128 stands for zero in the data rows.
Some points, one per row:
[144 112 137 151 172 149 115 146 112 127  98  82  97 142 107 126 137  93
  75 148 102 206 111 162]
[ 77 127 115  78 164 127 122 118  75 122  72 120  83 210 185 127  89 162
 130  94 139  84 161 122]
[162 157 106 120  81 146  88  88 146 117  99 173 104 153  94  60 173 176
 176 107 140 111 131  87]
[113 138 156  92 127  98 117 152  81 161 160 141 128 117 143 178 132 149
 170  90 101  95 129  89]
[120 134 144 103  99  89 109 143  83 158 162 178 142 132 143 142 117 178
 172  70 124  86 150  81]
[169 116 136 117  88 180  96 153  62 141  98 199  91 140  99 113 153 139
 191 129 100 155 145 164]
[156 130  89 193  94 148 141 143 132 103 137 122 186 119  81  95 143 113
 139 165 106 182 141 181]
[120 129 199  98 150 139 110 112 165 172 149  92 117  83 126 165 132  84
 105 157 169 113  60 112]
[147  81 119 129  73 130 160 176 148  63 122 124 177  85 128 121 133 117
 158 107  97 164 150 176]
[140  91 168 122 185 149 127 145 128 143 116  65  87 119 132 152 136  64
  76 144 142 171 100 155]
[192 158  76 129  81 163 121 146 110 103  76 175 110 150 115  82 166 152
 157  81 123 175 151 150]
[123  27 142 152 184 124 118 125 105 156 159 129  78 123 137 161 134  76
 134 166 121 120 150 149]
[150 154  74 168 104 186 125 111 130  95  90 125 135 143  87  87 173 103
 159 189 115 167 120 176]
[ 80  91 123  89 178  88 158 134  97 124 115  98  90 175 201 154  90 127
 131  91 120  79 166 127]
[ 91 147 163 135 135  78  95 122 143 177 182 132 164  86 120 175 112 127
 109 140 116 129  93  71]
[ 98 163 137 155 149  83 110  93 170 181 143 139 112 157 122 118  82 100
  65 152 147 145 110  93]
[164 124 118 166  72 152 150 152 162 113 141 140 175  89  79 116 147  98
 153 161  91 180 138 171]
[160 111 110 131  77 133 166 182 136  80 115 132 168 102 115 108 116 157
 149 100 102 154 162 175]
[154 135  80 195  91 142 157 148 131  69 140 113 185 126  91 104 148 127
 138 163 113 155 118 185]
[152 118  91 144  94 159 122 109 148  56  92 111 174 115 137  70 158 165
 123 120 145 152 118 134]
[108 116 137 118 174 111 173  77 156 128 130  55 111 161 160 151 106  72
 121 136 118 115  97 141]
[108 205 148 141 148 107 185  93 206 167 174  86 161 108 117 134  92  67
  80 173 159 120 121 109]
[127 158  64 199 132 133 164 128 107  91 161 131 154 160 120 180 123 159
 116 165 133  91  69 158]
[ 79 119 163 114 143  79 108 101 126 159 166 139 150 141 157 156  87 150
 120 101 118  97 132  73]
[ 89 135 175  84 155 142 129  83 167 156 117  92 112 138 164 147  90  88
 100 147 188  92  85 118]
[139 123  94 188 102 164 126 142 107 111 126 115 182 137  79 113 137 104
 140 180 113 186 140 182]
[124 160  71 146 133 194 107 108  79 104  65 156 111 182 100  84 146 135
 158 168  98 161 146 182]
[165  81 102 125  83 115 171 135 167  72 128 120 150  98 136  93 162 118
 187  90  92 139 179 135]
[135 124  89 201 110 158 123 127 112 110 134 111 195 144  93  97 132 113
 130 176 122 175 132 184]
[128 176 164 132 155 124 161 107 194 173 162  91 141 119  97 115 117  82
  71 164 198  98 115 136]
[151 175  87 112 129 155 188 132 142  77  87 140  87 114 117 108 135 161
 131 141  94 116 159 134]
[103 120 127 121 127  64 114 127  86 160 169 171 131 142 166 143 104 168
 158  78 118  81 153  81]
[ 88  98 137  91 186  89 159 119 105 141 131  82  91 158 196 176 101 104
 131 104 119  83 132 122]
[169 150  85 160 103 176 118 121 150 101  91 117 127 120  76  71 196 105
 154 173 124 170 132 159]
[178 126 123 122  79 150  90 122  98 134 119 201  93 147 103  69 155 183
 182  96 146 102 137 116]
[ 93 125 162  91 165 131 133  98 160 156 108  86 102 152 166 145  91  83
  79 138 187 107 104 123]
[159  98 167 133 142 152  78 164  73 165 110 143  83 131 104 129 137 115
 113 128 115 191 120 149]
[136 181  87 166 126 143 103  72 172  98 118 122 149 132 114  81 214 128
 148 158  98 148 102 103]
[187 126  99 148 125 149 114 177  74  97  86 106 107 180  96  75 158 167
 109  69 122 189 153 144]
[ 94 113 105 121 126  65 125 129  92 138 156 180 127 141 173 142 105 168
 159  87 110  79 174  87]
[101 176 119 122 133 144 170  84 160 131 119 143 113 117 118  65  83  96
 118 191  87 139 201 110]
[136 125  83 207 104 134 138 139 111  88 159 119 197 150 112 131 125 149
 122 151 137 132  87 178]
[159 116 113 101  86 156 130 126 154  68  77 129 155 104 155  91 128 169
 118  73 157 159 124 124]
[ 90 142 180 110 139  90  91  98 154 182 167 133 149 110 139 169 111 124
 114 120 133 115  92  68]
[ 99 114 178  77 180 131 121 111 138 157 119  82  85 134 173 154 111 101
  97 126 184  84  93 114]
[157 122 118 144 112 164  56  96 103 150 102 199  61 160  74  70 166 169
 171 162 129 110 119 128]
[129 101 204  90 170 140 116 123 128 169 146  68 117 109 140 160 129 105
 110 121 167 105  83 127]
[138 114 143 128 167  93 160 191  92 122 142  75 136 120 136 117  70 163
 131  71 124 132 135 186]
[157 110 113 157 126 128 152 146 117 129 147 154 107 117  89 131 167 111
 167 162  56 139 151 165]
[138 104 149 134 106 202  80 159  75 135 112 129 160 134  84 130 147 128
 146 151 148 165 141 158]
[159 100  97 158  85 146 141 158 125  74 120 117 187 116 126  94 140 156
 146 111 118 157 142 174]
[ 69 154 155 131 147  85 107 113 150 176 160 107 164 111 132 173  81 108
  83 154 143 131  95  84]
[141  77 110 164 137  93 191 122 162 121 197 125 141  65 150 168 144  59
 164 157  97 114 133 151]
[ 86 134 179  84 166 108 113 114 154 174 136 106 115 138 167 151 101 122
  81 112 180  84 112  88]
[ 86 118 116 115 141  63 138 103 113 139 150 140 123 163 178 150  97 144
 155  90  96  88 150  85]
[153 128 134 118  80 150  74 112 101 158 124 225  91 130 107 100 155 162
 201 131 129 100 124 114]
[ 66 122 160  98 167  85 113 111 127 145 147 101 135 129 172 159  98 153
 108 119 134  75 113  84]
10 more points follow, each with its number after it:
[145 128 189  74 143 156 104 181  98 189 112 134  81  85 129 152 138  76
  97 124 139 175 125 134] 0
[147 151  82 158 101 160 118 117 123 107  95 145 167 138 139  88  88 141
  98 107 164 185 138 149] 1
[156 100 150 135  94 157  49 122  83 167 124 201  95 151  82  94 136 168
 162 127 147 127 129 115] 2
[ 86 114 105 147 146  64 117  89 119 148 152 159 124 173 170 121  82 150
 125 106 124  95 151  89] 3
[126 109 114 178 123 140 157 153 113 125 152 118 181 113 103 154 108  83
 124 172  84 188 148 183] 4
[141 125  89 163 125 120 148 166  79 113 122 140 158 160 116 108  99 155
 106  99  97 174 191 164] 5
[119 183  94 113 124 121 162 108 178 111 111 140 126  80 125 163 107 156
 117 157 124 113 105 106] 6
[ 96 175 143 146 105  95 118  37 210 151 150 144 176 155 103 106 103 112
 123 143 107 143 124  72] 7
[136  99 124 131 102 145 114 127 125  84 113 103 188 129 148 118 136 173
 108  96 169 135 101 128] 8
[146 127 103 114  81 173 124 110 150  64  77 139 154 121 149 109 143 155
 122 109 157 147 103 127] 9
Which three of these numbered points are nearest to each point below, looking only along the 4 directions in which the first points spread most? Their numbers follow each, nearest first.
[132 130 152 114 122 171  49 103 111 161 116 185 112 141 112 124 178 153
 178 116 111 134 118  99] > 2 9 1
[143  88 123 165 137 153 149 171  99 123 139  97 157 116 100 155 132  79
 123 156  99 191 155 184] > 4 1 8
[184 166  96  92  98 155 143 127 167  85  67 146  71 112 115  85 199 140
 164 105 114 138 140 114] > 9 1 2
[ 74 113 140 116 162  73 113 103 104 160 153 130 126 165 177 154  80 145
 118  97 131  88 137  83] > 3 6 8
[159  97 123 125  86 129 146 175 128  86 114 134 179  98 132 113  87 188
 123  69 137 154 140 165] > 5 8 9
[193 136 131 116 126 121 109 175  75 139  93 153  68 160 118  87 164 149
 118  58 100 184 139 141] > 9 2 1
[112 107 177  95 181 127 118 121 142 165 120  80  85 121 163 156 117  73
  74 132 172 130  93 120] > 0 6 8
[158  99 137 159  79 115 173 172 157 119 173 141 190  72 109 153 102 106
 131 123  95 171 140 165] > 4 8 5
[138  70 141 157 152 114  83 107 125 135 175 130 127  58 116 160 185 153
 150 170 106  95  55 120] > 6 8 7
[131 156 180 137 138 123 120  99 208 165 172 105 161  77 111 129 131  88
  70 152 186 130  73 103] > 7 6 0
[145 123 168  82 165 165 142 185 109 149 108  87  79  71 136 155 146  73
  93 148 152 147 117 158] > 0 8 1
[118  67 171 100 108 157 111 182  81 149 148 138 142  96 105 193 130 103
 167 144 149 123 164 132] > 8 9 1
[117  88 146 103 105  99 108 139  80 147 168 176 133 132 146 145 123 169
 185  80 136  69 168  86] > 3 8 6
[101 193 124 173 141 104 166 105 194 148 183 106 173  76 102 183  99  96
  68 201 130 130  86  94] > 7 6 4
[131 171 110 106 131 147 169 125 147 113 101 170  71 101 109 117 115 110
 143 159  78 131 168 138] > 9 1 8
[160 111 138 172 150 100 120 125 155 136 192  93 143  95 133 128 169 135
  93 124 185  89  65 113] > 6 7 8
[129 105 170  85  95 153 136 193  79 150 138 151 150  86 128 194 124  96
 170 117 124 147 163 144] > 8 5 9
[102 124 152  89 186 128 124 125 131 149 103  73  79 136 174 148 113  93
  81 129 186 107  97 123] > 0 8 6
[104 139 114 153 103 176 112 135  95 122 107 117 191 152 106 136  99 112
 124 167 137 180 132 165] > 1 9 8
[130  83 152 137 151 115  91 119 118 142 170 128 120  65 114 168 180 148
 158 163 100  91  70 117] > 6 8 3
[143 107 129 156  93 137  55  81 113 156 141 199 111 170  87  76 123 184
 159 127 155 100 119  97] > 2 9 1
[111 119 135 109 103  82 109 133  87 150 163 185 139 133 149 137 111 179
 169  77 122  80 161  78] > 3 8 6
[180 132 127 135  97 132  66 115 101 152 113 196  74 163  97  71 168 174
 166  94 126 131 115 108] > 2 9 1
[124 199 151 143 163 107 173  91 200 177 174  87 143 114  97 120 118  74
  82 173 170 105 119 119] > 7 6 0
[133 116 114 153 129 143 149 160  86 148 141 159 153 140 104 109  78 146
  96 140 134 132 192 185] > 8 1 5
[120 163 150 158 108 133 115  70 209 154 135 118 167 129  94 111  95  81
  76 173 162 174  77 121] > 7 6 4
[164  75 126 113  82 111 177 177 149  90 126 118 170  84 149 127 106 135
 146  62 107 161 172 157] > 5 8 4
[125  93 171  71 188 135 124 151 110 142 112  83  62 119 175 155 144 113
 104 102 173  88 116 122] > 0 3 8
[129 109 177 111 172 152 122 111 162 152 114  72  93 120 138 142 124  61
  70 152 173 150  79 140] > 0 6 8
[125 139 122 176 157  80 144 125 160 119 190  75 165 118 149 126 140 134
  66 123 173  91  91 101] > 6 7 8
[148 107 103 182 127 153 134 152  97 125 134 131 138 132  76 127 148  99
 147 179  77 180 152 186] > 1 9 4
[126 114 112 117  88 122 122 191 119  48  93 137 158 120 117 176 131 157
 131  80 130 143  96 176] > 5 8 1
[139 167 166 141 133 143 145  97 204 165 158  96 151  92  99 124 114  71
  80 176 192 132  78 134] > 7 6 0
[123 104 112 192 116 154 134 133 129 129 156 114 180 107  77 144 136  68
 145 215  99 174 132 182] > 4 1 9
[175  94 117 132  83 109 187 182 146 113 144 137 154  94 129 142 119 122
 148  85  92 156 173 158] > 5 8 4
[149 109 106 144  67 156 142 140 164  73 112 134 164 100 107  97 171  96
 173 152  87 170 148 161] > 1 9 4
[ 83 114 134 128 145  72 114  85 114 158 163 141 133 174 166 149  86 146
 140  99 119  86 129  81] > 3 6 8
[ 95 130 114 170 114 102 106  65 157 140 144 164 167 174 135  92  56 146
  94 129 149 135 135 101] > 6 7 3
[158  95 113 169 140 132 158 168 106 115 141 103 139 115 106 146 142  82
 122 139  81 197 151 175] > 4 5 1
[163 165  84 115 105 198 111 103 122  88  55 148  83 157 130  83 179 130
 176 134 137 143  96 152] > 9 2 1
[158 156 125 128  85 140  60  86 143 142 108 172 122 166  84 102 176 170
 172  93 136 131 102  88] > 2 9 1
[146 152 183 130 120 156 113 102 206 160 145 112 149  76  86 122 135  75
  79 170 185 153  68 129] > 7 6 0
[ 74 149 110  95 114 124 138 115 131 109  86 156 129 123 129 162  90 132
 147 152  55 151 156 113] > 8 6 9
[ 82 150 165 130 135 104 108  95 170 174 153 107 164 115 133 159  80  90
  81 155 160 140  82  95] > 7 6 0
[129  99 159 139 178 142 119  94 165 149 118  78  92 143 131 124 116  65
  64 159 162 158  87 145] > 0 6 8
[130 115 208  77 147 150  90 139 138 178 129 122  96  90 127 159 136 100
  99 122 165 130  97 105] > 0 6 3
[143 143  86 177 149 137 120 119  91 111 137 114 161 148 141 118 112 193
  88 119 180 115  81 145] > 8 9 1
[123 103 179 141 180 131 106  83 166 173 136  84  96 162 116 111 108  80
  68 154 170 137  98 127] > 0 6 8
[126 110 115 158 121 154 152 157  84 144 146 166 161 133 111 114  65 138
 102 155 125 138 186 188] > 8 1 5
[147  92 128 162 112 104 186 135 187 119 188 126 156  51 122 164 142  57
 151 165  86 142 122 156] > 4 6 8
[145 145  75 195 106 155 133 131 122 107 123 120 169 137  76  92 151 109
 143 185 102 178 139 180] > 1 4 9
[106 112 172 105 119  93  83 142  90 174 163 166 136 127 136 149 104 170
 134  86 143  97 143  73] > 3 6 8
[142 113 129 180 158  94 119 119 152 128 193  88 153 100 138 133 161 144
  84 135 179  84  61 111] > 6 7 8
[171 124 136 158  70 139 151 157 177 113 155 143 178  60  77 125 142  95
 143 151  98 183 123 162] > 4 1 9
[146  81 146 148 148 125  89 114 122 143 171 133 115  59 108 158 187 143
 161 171 108  96  62 127] > 6 8 9
[150 102 133 128 107 111 161 200 110  94 135 122 171 101 126 144  76 181
 130  68 120 143 131 183] > 5 8 4
[133 143 125  98 117 129 164 159 149  99 106 157  98  83 114 137 115 100
 155 125  76 152 153 162] > 8 1 9
[136 144 186 123 126 148 115 102 206 161 142 107 146  88 108 124 120  79
  69 155 195 146  74 119] > 7 6 0
[128 166  67 204 122 129 152 128 144  72 157 108 170 131 113 143 167 134
  99 182 127 116  78 136] > 4 6 1
